Rotation paths and how fast each direction turns (degrees a step):
Each turn is a multiple of 5 degrees from 10 to 175, or 0.
Each row of a path follows its step; steps can be skipped.
Rotation 1:
step 1: [  1  11  -4  -7   6  -6   0   8   2   4  -5  -5  12   8   1 -18  -4   6
  -1   6  -6  -4   4  -3  -3 -25  -2   3 -17   2  -1  -1   3 -19 -13   3
  22   8   3  -3   7   1 -11 -13 -17  -4   1   4  -8   8   6  -5 -10  10
  -7  14   9   5  11  -1 -12  -7  -7   0  -4   1   1   3  11  -8]
step 2: [  4   2   0   0  -1   6  18   0  12  -7   7   3   0   5 -17   3  -7  -1
 -17  -7  -6  -4  15  -8   7   5 -12 -15  10  -4   9  -2   6  -2  -5  -1
  -9   5   2  -6   3 -11  -6   4  -4   0  11  13  13   9  -8   3   1 -13
   2  -7   6   9  -5  -6   3   6   4  18  -3  -3 -13  19  19   0]
step 5: [ -5   3  -8  -1  -2 -14  -5   7   8 -10  -8   5 -12  -9   3 -18 -16 -15
   1   0  -4   1  11  -1   4   8 -16  -9 -11  14   6   4  14 -11  -9   1
   6  -2   8 -12   4   1  -6  -7  -4  -1  -7   3  14   2  -6   8   6 -13
  -4  11  -2   2   3  20   0  15   1  11   4   0  -6 -10  -5  -3]
step 9: [  5   4  -7  -3   2  -2   4   8  -4  -8  14  -5  -2  22  10   6   7   4
  -6  -8  -9 -11  -1   1   1  -3  -4  -8 -14  17  -7  -1  -7 -14 -15  -2
   6   3   2   7  17 -10  -5   8 -12   7  10  11  16  11   6  -6 -12 -11
  -3  10  14  -1   7  -3  -6   7   1   4  -5 -16  -7   2  -2  -3]
step 16: [ -3   7   3  13  -3  -9  -1   8   3  -6   9   2  -2   1  -4  -3  -5  -9
  13   2  -6   2   1  -1 -14   5 -14 -11   4  10  -3  -7  -1   8  -1   0
   6   8   0   0   9  10  -6  -1  -6 -14   5  -9  16  20   3   1  -6  -5
   6  23  -1   2  18  14 -12   9   7   9  10  -2 -14  -8   9 -12]
step 18: [ -5   4   4  12  -4   2  -3   2  15  -1   0   1 -17   4   4  -6  -3 -14
  -9  -6  17   7   4  -4  -7   8  14 -14  -5  11  -6   4  -4  -4   2  -5
   3  -6   7  -5  -2  -7   0 -10  -1  -2  -9   9  11   3 -16  11   7 -14
  16   5   0  -2   1   0   7  15  10   0  -7   8  -4  -4  28   0]
step 27: [  0   8  -4  -1  16  -4   5  -1   6  -6  17  11   7  21  -2   6  -1  -4
   3 -10  -7  -2  -6   9  -4 -11  -8 -19  -7  16  -5  -4  -4  -5  -7  -8
  -9  -3   0   6  10   2  -5   5  -7   2  12   3   5  20   9  10  -1 -16
   4  11   1  -2   5 -10 -13  11  -3   1   9  -7 -12   6  -7  -7]
Directions:
[ 2 -2  3  2  1  0  2  1  0  1 -2  3 -2  2  3  0  1 -1 -2 -1 -4 -1  1  0
  0  0 -1  5  1  2 -2  1  1  3  1  1 -5  2 -3 -2  0  1  2  2 -2  1  0  2
 -1  0 -2 -1  3 -1 -1  2 -1  1 -1 -5 -2 -4  1 -2 -4  0  1  2  3 -2]	160
[ 0  1  0  1 -1  3  1 -6 -2  4  2  0  1  0  4  0  0 -2 -1 -1 -1 -1 -3  1
  0  0  1 -1  2 -1  1  4  0  0 -3  0 -3 -1  0  3 -1  0  4 -2  0 -2 -2 -1
  0  0 -1 -1  0  0  3 -3 -2  4  0  5  2 -1 -2 -3 -1 -4 -2  1  3  1]	100
[-2 -2  0  1  0 -4 -1  0  1 -2  5  1  0  1  3 -2  1  1 -2 -1 -1 -1 -3  0
  1  1  3  1 -1  1  1 -4  0  0  3 -4 -3  1 -2  2 -1  2 -2  3  3  2 -3  2
  2  0 -2 -1 -5 -1  0  2 -1  3 -2  3  0  3  0  3  1  3  0  3  2  0]	160
[-2  1 -3  0 -4 -1  2  2  1 -2  4  0 -1  3  1  3  0 -1  0 -1 -1  3  2 -2
  0 -1  1 -1  3  1 -3 -4  3  1  1 -2  1 -1  2  1 -3 -1  0 -1 -1 -1  1  1
 -1 -1  2 -5  3  1  2 -4  1  2  3 -4  3  2  1 -1 -1  0  0  2 -1  2]	160
Rotation 2:
step 0: [ -4  -8  -6   5   9   0 -16   0  -7   2 -10  -9  -1 -20  -9   0 -16   2
  -4   8  20   1 -15  -8  10   1 -18   1  -8  -7   2  -5   0  -8  -3   5
   2  -5  13   0  17  -3 -11  -5   2 -13   3   3  -1   3   8  -3   2 -10
   8 -12   2   3  -3  14  13   1 -14  -7  -8  15   4  -4   7  -7]
step 3: [ 12 -14   1  -8  -8  -1 -18  -7  24  -4  -2  -3 -10 -12   8  -9  -6  -6
   7  -5   7   7   2   8  -7  13   6  11 -16  -3   3 -10   6  -1   7   2
   3  -6   1   6   4  -6  -5   0 -13 -10   3   3  -1   8   4 -12  -2  -3
   3 -15  -8 -15  -8   8   8   8  -9  -3  -5   4   0  11  19  -9]
step 4: [ 15  -2 -14  10  -6  -1  -5  -2   8  -2   9 -13   2   0   3  -6   9  -7
   7   0   6  15  -4  -4  10 -10 -11  14   2   3 -13   1 -13  10   3   9
   0   1   1   2  10  -8  -2 -16   0  -1   0  -2 -11 -11  17   0   1   0
   1 -15  23   3   1   7   3  12  -6   4  -2  17  12  -2  12   5]
step 18: [  8   3  -9   5  16   8   0   3   5   4  -8   6   6  -1   1  12  -5  24
  14   2  12  10 -19  -9   4  -1 -11  13   6 -10  -3  11  -3  -4   1   8
   5   1   9   0  -1  -1  -4  -1   5  -2   0  18 -12   4   0   0   1   4
  -2 -12  12  11   3  -1   7   9  -5  -6   9  -1   8  14  19 -12]
step 19: [ -3 -19   4  -7   8   9  17  10  13  -9   8  -4  -6  14  -7  -7 -10  14
  -3   3  -2   3   3  -4  21  -9  -3  13  -3  15  -4  -4   1  -1   4   5
  -6   4  -1  -1   0   7   1  -3   0 -12  -5   3   2  -1  -3   1  10  -4
 -16 -17   2  -2  -4  -2   8  -7  10 -15 -10 -16   3   5  16  -9]
step 28: [  5   2   8  -6  12   0   0  -8  26  10   0   5 -10   0   5  -4  -8  11
  -1   3  16   7   4 -12  15 -13  -2   5 -13   5  12 -15   2   0   5  14
  -1  -8   7 -12   1  11  -8  10   1  -9   8  -1   2  14  -3  -6   4  -5
   2  -2  -8  -3   0  -2   5   9  -2  -1  -2   6 -15  17   4 -15]
step 31: [  1 -17   4  -3   7  12  -6  -9   0  -4 -10   1  -3   4   2 -14  -8   0
   4   3   6   4 -14   2  21   1  -4   6 -11  11   0   9  -6  -9   3  -3
  -5 -12  -9 -12  -6  10   5   4  -4   0  -6  -6  -4   0  10  -1  11 -29
  10 -10   5   0  -7  -1  13  20   1   8   4  -5  -5   3   5 -14]
Directions:
[ 0  0 -1  1 -1 -1 -1  1  2 -3 -2 -1  2  0  3  1 -1  0 -2  0  4 -3  0 -1
  3 -2  1 -6  3  2  2  1  0 -1 -2  2  1 -4 -1  1  2  2  3  4  4 -1 -1 -2
 -2  0 -1 -1 -1  0  1  2 -1 -2 -4 -3  3  1  1  3 -2 -1 -1  1  2  2]	10
[-1 -3 -1 -2  0  1  1  3 -1 -1 -2 -1 -2  3  2 -3  0  3 -1 -2  1  1  2  4
  0  1  2  2  3 -1  2  5  3 -3 -2 -1  3  0  1 -2  2 -3 -2  3 -4  0  0  0
 -2  2 -1 -1  3  3  0 -3  0 -1  1 -4 -1 -1  1 -1  3 -1  2  0  2  0]	65
[-2  0  2  3  4  0  3  1  1  3  0  1  4 -1  0  1  1  2  0 -1 -1  0  0 -1
  1 -3  0 -1 -2  0  0  2 -1 -1 -2  5  2  4  1  1  0  0  2  0  1  0  2  4
 -1 -1  3 -1  4  3  4  1  0 -2 -1  2 -1 -1 -1 -1  1  7 -1 -1  2  4]	155
[-1 -1  4 -2 -1 -3  1  1 -3 -4  0 -1  0  1  2 -2 -3 -2 -2  0  1  1  2  2
 -2  1 -2  0  1  1  1  2 -3  0  3  3 -1  5  2  2  1 -3  0 -1  2  1  0  3
 -4  0  0 -1 -5  1  1  1  0  0  2  1  0  3 -3  3 -4 -1  2  5 -1  0]	10
[ 3  0 -3  0 -1  2 -1  4 -3 -1 -1  5 -3 -6  2 -2  2  1  2  1  0  1 -2  0
 -3  1 -1 -1  0 -1 -4  0  3 -1  4 -1  3 -1 -1  0  0 -1  0 -2  2 -1  2  1
 -3 -2  1 -1 -1  1  0  2 -2  2 -3 -2  1 -5 -3 -1  0  1  0  2  3  1]	125
[-1 -1  2  0  2  1  3  0 -1 -1 -1 -1 -3  1 -1 -3  1 -1 -6 -4 -5  1 -3 -2
  2  0  5  1  2  0  1  3  0  5  1 -4  2 -1  0  1 -3 -1  4  1  1  0 -2 -3
  1 -3 -2  0  0 -2  2 -1 -2  2  0  0  1 -1  0  1 -1  2 -3  2  0  0]	100
